In the rows, zero is written as 128.
One turn sends every row of this set to another row. A few are shown first. Where does it send the rows asked after them?
nibag: [110 112 108 165  89 131 139 114 122  97 166 131 110 107 125 142 127 128
 113 143 149  86 112 131 144 122 104 146  90  97 168  93 136 127  74  86
 105  98 147 111 109 116 141]
Bebi: [ 96 104 126 140 134 164 142 125 141 112 154 134 130 148  87 138 136 113
 141 164 105 146 122 115 134 145 111 119 118  94 122  99 104 168  90 121
 138 117 138 165 134 153 159]
Pes: [143 125 117 125 124 158 132 133 174 107 155 131 127 102 114 140 134 128
 125 150 116  87 138 148 103 125 150 173 113  90 150 114 150 140 108 131
 157 128 116 117 127 133 136]
geseg: [ 96 147 124 135 101 146 130 115 156 136 118 155 131  95  99 139 156  82
 111 130 140 116 111 147 147 137 112 133  98 146 117 116 185 146 104 108
 107  75 137 129 139 128 170]
sisu: [101 115  97 124 115 188 165 127 144 103 164 151  95  97 115 133 104 108
 131 147 124 144 106 140 146 111 128 129  92 120 126 106 108 142 119 126
  82 139 121 128 145 104 170]
dud: [124 121 122 149  98 139 115 141 134 135 130 148 145  83 112 168 145 108
 108 133 143 124 110 132 154 140 126 130  90 115 110  92 132  83 121 106
 120  93 156 107 118 149 146]
gok: [103 146 107 140 119 150 122 132 150  90 145 161 101  85 126 167 141 168
 104 124 122 128 141 158 150 153 128 127 132 101 148 108 158 150 103 121
 131 105 109 156  88 138 133]
Rano: [ 99 113 125 138 131 147 123 106 149 112 171 146 127 149 113 132 131 142
 120 124 119 125 124 136 142 111 115 149 146  97  89  75  90 140 111 124
 122 112 124 113 155 128 203]
Nev: [127 132 116 130 152 139 131  87 142 122 139 175 129  73  79 162 127 133
 145 131 134 108 107 132 151 136  90 142 137 101 148 120 147 174 114 128
 129  91 126 136 144 153 168]
lif: [116 102 123 164 131 153 121 110 157  88 151 140 137 132 103 140 154 116
 114 163  90 149 106 139 116 125 114 165 146 103 121  88 130 133 138 145
 101 103 102 108 164 114 157]
tunel: [ 82 103 106 164 106 158 119  91 103 103 141 178 120 119  61 157 142 150
 130 165 110 136 135 160 143 134 118 151 143 103 104  99 140 167 102 111
 122 117 131 111 137 126 196]
fetul: [ 90 117 130 128  99 131 142 134 102 115 137 170  95 106 113 104 140 115
 110 163 118 109 103 139 146 123 159 136 151 114 127  93 154 182 110  90
 125 100 136 160 127 155 131]
gesir: [ 73 123 109 173 137 158 138 132 130 132 168 179 128 113 112 131 100 162
 116 143 142 108 126 150 168 115 102 161 128 114 119 136 131 122  72 145
 106 101 145 131 134 128 160]
Mim: [117 101 112 106  96 149 138 107 134 148 168 134 132  76  81 136 153 142
 114 101  99 128 113 135 155 115 172 164 135 106 104 103 129 161 147 143
 103 118 135 124 126 113 126]
rud: [ 72 118 139 135 102 191 113 140 141 126 157 176 122  81 120 146 107 158
  94 148 107 130 129 164 142 150 114 137 122  86 110  91 175 130 130 122
  89 113 124 102 132 143 155]
tepi: [106 117  98 151 131 151 107 125 115  92 116 123 133 125  89 157 151 132
 138 154 115 135  99 137 117 127  96 117 165 110 120  88 129 152  87 153
 126 111 118 131 109 140 161]
nizuv: [118 129 122 105 118 164 126 157 125 116 138 129 130 121 135 126 125 127
 106 134 129 104  88 143 148 101 142 140 111 100  94  79 168 165 127 128
  92 132 135 119 127 155 169]
Mebo: [112 149 123 131  94 143 129 106 152 173 153 150 117 101  96 158 138 145
 128 126 105 110 107  96 146 104 121 128 164  97 107 100 147 152 103 121
 113 108 133 142 127 133  96]
Kelil: [ 86  98 109 136 122 110 131 126 129 167 142 165 127 104 112 117 136 112
  98 135 168 110  90 160 129 149 115 150 120 111 132 117 139 134 109 116
  90  85 131 117 105 109 162]
pidi: [100 107 140 149  76 164 144 103 134  88 162 133 120  68 114 133 145 120
 127 125 132 127 132 163 138 126 114 123  80 120 144 111 123 125 133 110
 115  65 141 109 117 141 149]
foses: [109 115 105 141 112 127  88 131 116 137 131 128 145  66 104 133 153 116
 103 131 127 113 122 127 125 115 107 160 142 125 143 108 115 130 131 124
 143 140 115 117 148 117 171]
Kaner: [115 109 113 132  99 142 146 132 109 110 145 149  92  99 141 140 152 150
 129 167 103 129  65  83 141 143 119 131  97 113 113  97 122 138  90 115
 121  87 119 116 128 139 146]
dugov: [114 143 100 130  99 175 126 107 144 144 173 151  99 104 108 166 146 146
 151 133  88 113 115  97 142 121 126 137 154 110 134  84 151 138 115 115
  85 104 153 138 121 149 101]
ruda: [ 85 137 119 133 103 155 142  87 134 140 138 152 113 107 117 146 124 106
 148 156 158  84  91 168 113 118 114 148  89  89 152  97 125 152 115 125
  97  92 142 127 136 109 138]
Fakel: [ 83  95  87 130  76 165 125 139 135 136 175 129 120  91  90 125 162 156
 121 113  79 102 136 126 149 115 123 132 135 116 118 121 177 153  85 129
  93 111 157 106 132 130 134]
tepip: [112  97 120 112  90 157 143 109 140 137 186 156 117  92 116 140 161 151
 139 118 122 110 119 125 148 111 150 171 141 112 129 101 129 143 143 165
  95 136 132 128  98 106 134]
dira: [ 91  83 100 177  91 132 123 136 133 102 148 173 128 138 117 141 169 147
 144 160 104 156 121 143 163 140 104 139 113  92 109 108 136 155 104 128
 132 117 118 140 155 107 158]
Peze: [ 94  95 110 137  95 126 121 144 133 133 149 174 106 101 128 103 122 136
 157 138 124 100 146 155 110 116 133 141 141  74 118 101 151 135 126  99
 140  97 120 107 163 119 127]
Zoz: [ 55  96 106 163 103 143 111 124 127 104 127 128 111  99 106 147 148 140
 129 148 109 141 117 120 113  97 132 154 106 128 122 129 162 147 140 106
 128  70 143 115 165 138 141]
fum: [ 81  97 112 136  93 150 151 126 146 144 173 150 120 103  76 128 150 147
 128 128 110 100 156 110 135 100 114 134 135  99 126 140 191 162  99 136
  89 128 139 119 121 111 133]

tepip goes to fum
lif goes to dira
nibag goes to ruda
Where do these go?
sisu goes to gesir
fetul goes to nizuv

One turn sends every row of this set to another row. A few are shown first. Where does it send the rows asked after them?
Vuto: [113 125 164  83 159  82 125 130 144  99 105 122 114  74 144 147 153 100
 126 121 116]
sadi: [134 112 120 126 162 115  92 138 141 155  94 100 109 123 164 136 163 110
 120 144 186]
zire: [119 137 149  88 144  86 157 139 128  96 114 122 116  93 127 135 152 111
 144 142 118]
duf: [133 109 115 129 156 117  97 138 140 159  98  97 106 125 162 130 159 115
 121 147 187]
mipi: [126 138 144  97 128  75 148 157 127  97  96 123 131 103 112 142 146 111
 129 143 115]
Zipe: [112 119 126 115 104  88 156 157 131 118 117 108 124 107 104 131 137 129
 130 167 120]
vifo: [121 134 168  85 151 104 101 133 127  99 111 128 125 104 118 157 158 117
 108 109 124]
vulam: [139 121 121 124 165 112  96 140 136 149  90 103 109 125 165 135 163 108
 123 142 187]
Sebe: [127 142 151  92 135 109 131 139 113  98 121 126 126 121  99 145 155 129
 125 129 124]
gadef: [ 89  87 153 111 124 122  79 126 150 136 141 101 110  95 117 151 143 137
  90 129 126]
pib: [113 124 137 110 114 120 137 139 117 117 139 111 121 126  91 136 146 146
 126 150 126]
goru: [104 135 161  87 125  97 115 144 132 101  88 119 100  94 149 174 150 103
  92 121 111]
lan: [ 99  99 160 100 137  75  88 142 163 121  99 110 120  67 141 155 143 105
  91 126 117]
safi: [ 86 112 159  98 115 104  99 138 147 122 100 105  93  84 153 174 145 110
  77 129 111]
nobi: [138 112 110 134 151 118  91 140 134 158  95 101 109 116 162 134 164 107
 126 148 183]
zug: [ 78  99 144 112  96 114 110 139 147 134 115  95  88  91 144 163 137 122
  82 147 114]
lel: [ 85 112 130 119  87 117 137 146 132 129 120  98  90 108 129 154 134 129
  97 161 113]
Ledo: [112 149 149  93 114 100 145 151 117  97  94 120 103 109 135 165 150 110
 108 137 111]
lev: [ 92  90 124 126  98  95 131 150 152 139 127  94 115  95 112 134 128 133
 110 168 121]
pum: [141 119 112 128 156 116 110 141 132 152  95  99 109 132 157 131 163 115
 130 152 187]
lakem: [ 78  78 148 112 129 100 111 123 166 137 136  95  98  69 142 137 139 120
 110 147 122]
nir: [143 118 109 134 151 117 100 143 128 154  96 103 110 120 156 133 165 108
 132 149 181]
rinop: [ 91  98 164  93 151  89 102 124 162 119 118 109 105  62 153 147 147 104
 109 126 118]
zedu: [135 113 111 130 153 119 105 141 137 157  98  96 108 129 157 130 160 117
 127 153 187]
dekep: [143 121 111 130 155 115  99 143 127 152  91 104 112 120 160 134 167 106
 131 144 181]
rike: [105 120 134 107 121  98 166 140 131 114 134 107 109 100 119 125 143 128
 145 163 120]
gupu: [139 115 108 137 149 118  97 141 132 158  97 101 109 118 158 131 163 108
 131 151 182]
pasi: [120 127 160  90 146  70 114 149 143 101  87 125 130  82 133 153 148 101
 110 123 116]
fad: [139 114 112 131 156 115  90 140 134 157  92 102 111 115 162 136 165 106
 126 144 182]
somas: [ 93  96 135 118 107 127 110 131 137 135 150  99 111 114 101 140 140 149
 106 149 127]
zam: [100 136 134 107  94 109 157 150 117 110 110 108  98 117 125 156 142 124
 110 157 111]
Mukag: [ 87  92 133 118 114 106 142 131 149 134 144  94 100  87 124 124 136 132
 128 166 120]
puzef: [143 123 116 123 161 113 106 142 131 148  92 102 110 129 160 132 163 111
 127 146 184]
nevan: [142 118 112 129 157 115  94 142 132 153  90 104 112 118 161 135 167 103
 131 143 182]
Pimuk: [101 107 168  95 146 109  73 126 146 117 120 116 117  91 127 161 152 122
  91 109 123]
mapu: [ 85  80 145 118 115  89  98 143 168 141 118  97 113  74 129 145 130 121
  91 148 120]

fad goes to nevan
lakem goes to rinop
pib goes to somas
Where do these go?
lel goes to zug
pasi goes to mipi
zedu goes to duf

One turn sends every row of this set to another row. A few are shown first. Where does it send the rows asked after them?
Zemud: [129 105 127 121  91 137 163 174 118 153 148 144 105  60 126 113 138 127
  82 134 144  97 135]
kozum: [ 89  98 127 102 106 163 196 127 127 140  77 168 157 111 120 110 115 110
 132 141 106  64 129]
komef: [130  91 148 119  99 119 166 163 118 168 130 153 106  53 119 115 144 129
  86 147 121  84 126]
zinul: [107 104 109 106  94 194 169 124 134 131 120 163 133 116 160 126 139 136
 123 133 133 123 136]
zopib: [147 144 118 122 144 148 151 112 123 132 122 162 156 116 103 112 139 116
 113 115  93  60 139]
gel: [121 154 124 115 141 161 171 117 120 125 114 168 158 118  99  96 140 121
 126 119 108  54 131]
ful: [100  77 151 112 126 141 190 140 135 158  95 162 146 106  92  94 128 111
 116 147  88  56 117]
bom: [118  79 138 130 131 146 158 172 143 141 164 157 113  93 102 102 157 144
  97 131 150  99 121]
belas: [132  90 145 111  96 118 180 157 111 169 118 142 107  64 105 118 143 114
  88 146 107  73 124]
tabin: [ 99  94 110 123 109 194 167 126 138 112 112 166 147 109 150 128 130 133
 126 125 134 119 133]
fina: [123  87 158 106 106 125 182 149 122 171 138 151  94  90  93  99 167 131
 104 156 106  80 114]
rulu: [ 85 101 136  95 105 167 200 121 131 144  90 169 142 123 115  99 129 118
 142 147 104  69 121]
zot: [ 87  90 132 103 115 167 195 126 135 138  85 170 155 121 113 104 122 116
 139 141 108  67 124]
buk: [120  67 157 127 137 128 160 163 139 156 144 165 113  80  98 104 158 144
  98 142 125  86 113]
Vas: [122 163 127 108 130 162 173 113 115 131 117 166 149 117 104  95 144 122
 130 124 105  56 129]
kiti: [124 167 124 109 123 158 174 114 110 132 110 162 152 108 109  98 135 116
 124 123 105  56 134]
digap: [ 87 106 131  94  94 164 199 123 125 148  83 165 145 110 123 105 122 113
 136 146 105  67 128]
kudob: [150 108 101 119 145 152 140 106 125 135 145 160 139 106 138 133 141 130
  91 116 105 105 143]
vate: [126  97 119 137 119 149 154 177 120 138 145 164 128  66 114 133 133 130
  89 120 163  92 131]
rep: [101 106 107 118  93 190 170 125 127 119 110 163 140  98 159 129 125 129
 123 129 130 121 136]
kedu: [128  79 126 137 123 139 155 181 132 139 145 151 126  70 111 119 136 130
  80 123 153  93 133]
zaf: [125 158 121 115 132 159 172 117 113 127 106 163 159 109 105 102 132 115
 122 118 108  52 135]
fab: [106  97 112 109 104 197 167 124 140 128 123 164 134 122 155 124 142 142
 123 130 134 124 132]
Fer: [145 126 108 105 129 154 148  97 120 146 158 159 119 113 142 120 155 136
 101 129  99 110 138]
Tabes: [112 100 106 111  96 193 166 127 134 128 113 162 140 109 163 132 130 133
 115 128 135 121 139]
Vamig: [144 111 108 113 149 156 142 101 130 137 157 162 130 119 133 122 155 139
 102 121 104 109 136]
tano: [129  69 145 133 127 120 160 171 131 154 126 160 124  60 109 119 138 131
  82 137 128  79 123]
roso: [110  92 108 114 109 194 164 128 141 124 117 164 143 117 157 131 134 137
 118 127 138 123 136]
mesuz: [133  65 143 126 127 119 172 164 125 153 114 150 129  73  90 124 138 116
  85 135 114  67 122]
Vanu: [151 125 101 111 126 149 145 103 116 144 146 155 128 100 148 131 141 128
  90 123 100 107 146]
fipet: [118 105 139 114 100 142 165 166 127 156 167 150  92  83 116  96 160 142
  97 141 143 103 127]
Rov: [145 161 122 110 126 150 159 107 116 141 130 160 137 118 110 101 148 121
 119 125  88  64 138]
pifi: [119  90 159 113 107 126 168 156 128 169 147 158  92  72 110  97 165 143
 100 152 121  88 114]
zodos: [114 113 134 117 105 156 163 163 122 152 171 166  95  88 110 107 163 148
 110 137 157 104 120]
tiner: [116  90 131 134 133 157 156 172 133 137 163 172 120  91 101 117 153 145
 105 124 164  97 120]
vekad: [ 94 100 115 117 106 196 169 123 138 119 119 167 136 117 149 118 140 139
 135 131 132 123 127]
Kotuf: [ 97  88 154 103 115 142 193 136 132 166 102 158 132 107  94  88 137 114
 121 152  85  62 114]
madok: [101  94 149 103 101 138 195 138 123 169  95 154 132  96 103  95 128 108
 115 153  83  59 120]
Tis: [142 149 123 117 141 149 153 107 124 134 132 164 146 126 101 100 152 125
 121 121  91  63 133]
Fug: [125  64 156 121 137 126 173 154 136 153 131 157 116  98  82 106 160 131
 102 144 114  74 110]
bakel: [149 157 116 116 127 145 156 111 112 139 121 159 148 108 113 110 138 115
 112 119  90  61 143]
dop: [ 97 111 112 112  91 194 173 120 131 123 118 162 130 107 155 120 137 136
 132 134 129 124 133]
pof: [103  84 145 111 113 136 190 142 124 161  88 157 144  92  99 102 121 104
 110 147  86  57 122]
sonub: [124 121 123 120  90 150 163 170 109 154 153 158 104  63 124 122 143 132
  95 132 156  98 132]

mesuz goes to Fug
kudob goes to Vamig
Tabes goes to roso
Where do these go?
fipet goes to Zemud
tiner goes to zodos
pifi goes to komef
Tis goes to Rov
ful goes to Kotuf
kozum goes to zot
kiti goes to zaf
tabin goes to vekad

One turn sends every row of this set to another row. A few are shown first. Where does it send the rows asked after them?
fipub: [103 138 127 118 112 109 164  89 143 166 132 205 173 192 163 151 178 119
 142 148 117  90 168 144 110 132 124 188 126  92 145 107 120 100 168]
Semu: [179 114 114  94 122 115 149  83 149 158 119 177 145 157 223 142 156 146
 132  91 121  85 187 138 117 144 145 155 121 104 136 140  92  99 158]
Toma: [135 120 154 109 147 121 127  93 132 153 121 173 133 168 168 148 133 123
 104 133 153 149 194 129 108 132 107 154  81  94 170 106 133 142 145]
baguf: [166 127 144 100 127 127 139 129 150 154  91 193 162 173 152 141 119 154
  98 131 107 111 186 142 115 127 127 147 119  91 170 176 141 111 118]
baked: [169 127 148 117 129 122 158 112 165 154 109 200 150 155 155 137 117 147
  97 113  92 136 170 137  87 134 141 137 103  98 159 172 128 133 127]
togel: [164  99 104  98 109 117 152  94 155 137 111 181 160 153 216 140 142 133
 121  87 121  86 189 133 122 165 141 167 123 103 137 145  92 100 166]
sug: [101 128 135  90 145  99 142  68 122 142 115 173 124 170 197 145 179 128
 109 129  96 163 184 134 116 129 114 145 112 121 108 145 127 109 168]
Loro: [166 103  95 101 116 108 146  85 144 150 109 177 162 172 219 134 160 153
 124  96 122 101 193 145 123 152 147 169 103  97 129 149  99  93 159]
nubon: [ 95  98 153 105 141 109 181  96 141 169 121 179 170 164 178 142 165 113
 128  86  96 130 159 129 107 138 125 183 127  69 139 111 117 130 180]
veba: [121  74 142 100 115 128 159  92 154 151 114 180 132 163 169 131 133 138
 129 128 115 114 164 135 138  49 101 148 110 127 155 146 119  85 162]
fuvo: [ 83 128 144 118  95 149 159  92 163 151 108 160 170 148 130 133 148 128
 144 100  96  99 193 130 120  89 122 159 133 115 136 140 111  80 157]
vufo: [ 89 124 122  70 115 120 138 106 136 123  94 163 120 164 192 141 135 108
 121 127  97 139 178 111 129 164 108 172 124 128 124 157 133 105 170]
namuf: [ 96 145 148 126 106 135 172  76 158 170 119 158 160 141 142 128 147 137
 159  85  89 130 180 122 107  87 125 156 112 108 130 146 115  82 150]
Kirod: [127  96 125 119 107 115 180  90 148 152 102 181 146 155 172 131 111 149
 148 114 127 154 147 104 134  81  86 169 106 118 138 153 119  73 155]
nabe: [115 159 140  86 119 116 145  77 137 138 126 189 111 151 191 164 156 110
 126 148 111 111 180 116 115 139  98 148 146 141 126 133 118  94 165]
Bidep: [126 116 137 105 128 135 125 116 150 150  93 158 129 175 159 149 123 134
 104 138 159 146 186 113 116 151 100 172  91  93 156 108 133 136 145]
sefu: [130  87 139 115 111 129 164  88 154 135 107 191 157 160 160 131 108 124
 155 140 122 144 145 122 136  90 129 145 125 151 152 144  96  90 160]
Bevu: [136 134 139 118 121 132 132 100 159 146 125 183 120 161 157 152 121 117
 109 148 157 130 180 119  97 147 106 163  86 110 163 101 124 142 149]
sube: [114 135 145  82 119 131 161 119 147 188 100 161 144 187 179 139 148 125
 174 121 102 105 145 116 119 150 142 194 131  90 149 117 125 111 161]
pite: [163 128 131 129 117 124 158 117 176 152  95 203 158 160 143 152 132 165
  77 127 116 116 180 130  95 131 110 148 127  91 142 161 125 115 126]
nivuf: [ 89 136 142 116 106 140 154  88 144 153 104 156 185 160 135 121 138 129
 168 103  91 134 186 132 125 102 146 160 116 118 142 152 116  77 146]

Toma goes to Bevu
nabe goes to vufo
Where do these go?
pite goes to baguf
fuvo goes to nivuf
togel goes to Loro
sube goes to nubon
Kirod goes to veba

One turn sends every row of this set to another row. A few are shown first. Where does it send the rows asked after them?
dok: [189 123 120 115 108 157  97 145 107 100 110 154 141 144  96 137 149  88
 103 140 166 115 150 124]
zose: [130 133 126 140 127 113 104 150 127  98 133 103 129 164 136 172 126  87
 131 119 118  91 135 117]
fup: [154 116  91 126 143 125  85 112 107  69 157 109 142 142 110 156 145  94
 139 123 123 125 131 136]
fal: [139  98 127 141 141 109  96 151 129  97 123  92 135 166 131 162 120  97
 140 120 124  95 143 129]
pem: [177 124 106 106 119 109 121 114 100 112 108 120 104 116  92 125 119  91
 121 127 163 109 141 138]
Nar: [163 132 113 111 143 155 115 126  68 125  92  93 124 135 109 126 130 119
 137 129 150  85 145 115]
Tof: [123 117  98 122 135 143 132 143  79  65  89 125 169 135 146 125 125 103
 102 130 185 126 131 125]
Rika: [191 121 120 112 100 154 107 145 109 104 118 161 144 137  98 138 150  95
 114 141 164 109 143 129]
Luzud: [156  95 100 145 144 126 153 115  98  93 115 137 157 107 114 133 133 120
 120 125 152 130 184 119]
zelor: [100 122  93 106 137 131 104 146 147  88 133 145 163 129 125 118 131 116
 129 130 152  65 136 111]
Nepil: [156 120 101 120 136 155 134  94 108 112 101 101 189 129 129 126 144 110
 138 153 180  74 145 133]
meve: [ 98 128 141 129 125 175 119 114 130  75 111 138 154 134 110 151 152  98
 112 120 170  89 170 151]
sasaz: [107 118  93 151 136 139 160 106 103 111 134 118 134 143 133 137 146  87
 132 129 182  84 143  92]
Seb: [119 133 119 137 122 147  94 129 125 111 111  82 183 145 121 133 169 146
 147 123 164 109 143 125]
Vimi: [151  99 123 117 131 100 102 121 138 103  85 123 107 151 110 115 131  74
 132 134 154 103 145 128]
dezo: [139 124 137 149 137 162 134 127  86  92 114 121 169 153 145 118 136  93
 106 151 169  97 174 152]
lukil: [115 167  95 133 128 113 141 142 124  92 122 115 134 155 137 168 156  93
 128 128 138 121 126 120]
varob: [165 110 137 153 120 128 151 120 123  70 117 119 145 155  96 161 157 119
 149 130 150 117 145  91]
tas: [156 104 131 152 142 151 149 124 104  94 117 127 174 135 141 110 128 107
 105 146 173 107 178 141]
nobug: [123 117 142 116 112 163 137 123  99  93  94 136 120 140 104 144 127  94
 162 109 188 108 153 101]
vepo: [154 117  95 137 150 125  80 106 108  66 154  98 135 147 111 154 137  98
 135 123 133 119 131 130]
Fitev: [122 120 111 131 136 147 128 141  77  66  94 114 170 143 135 123 121 100
  98 128 192 129 132 120]
degip: [ 89 152 121 121 109 129 112 121 141  68 119 120 174 116 117 144 146 131
 124 119 178 104 150 138]
vato: [116 108 113 148 114 139 122  92 144  91 124 119 114 151 102 113 160 124
 152 149 158  98 128 130]
dibi: [ 99 161 107 109 111 115 114 118 147  84 106 118 167 114 127 140 147 131
 118 137 173 106 131 123]
mivo: [ 99 122  95 116 154 133  92 141 148  85 127 141 164 135 120 120 132 113
 121 124 153  68 135 115]
Ged: [179 132 101 105 114 128 126 113 101 109 117 123 126  97  82 130 127  97
 122 105 154 110 153 131]
pev: [145 122 112 124  92 132 103 134 108  98  93  82 162 142 103 165 141 101
 144 116 126  76 132 102]

Tof goes to dok
degip goes to tas
Where do these go?
vato goes to sasaz
pev goes to Seb
dibi goes to dezo
Luzud goes to Vimi
vepo goes to zelor

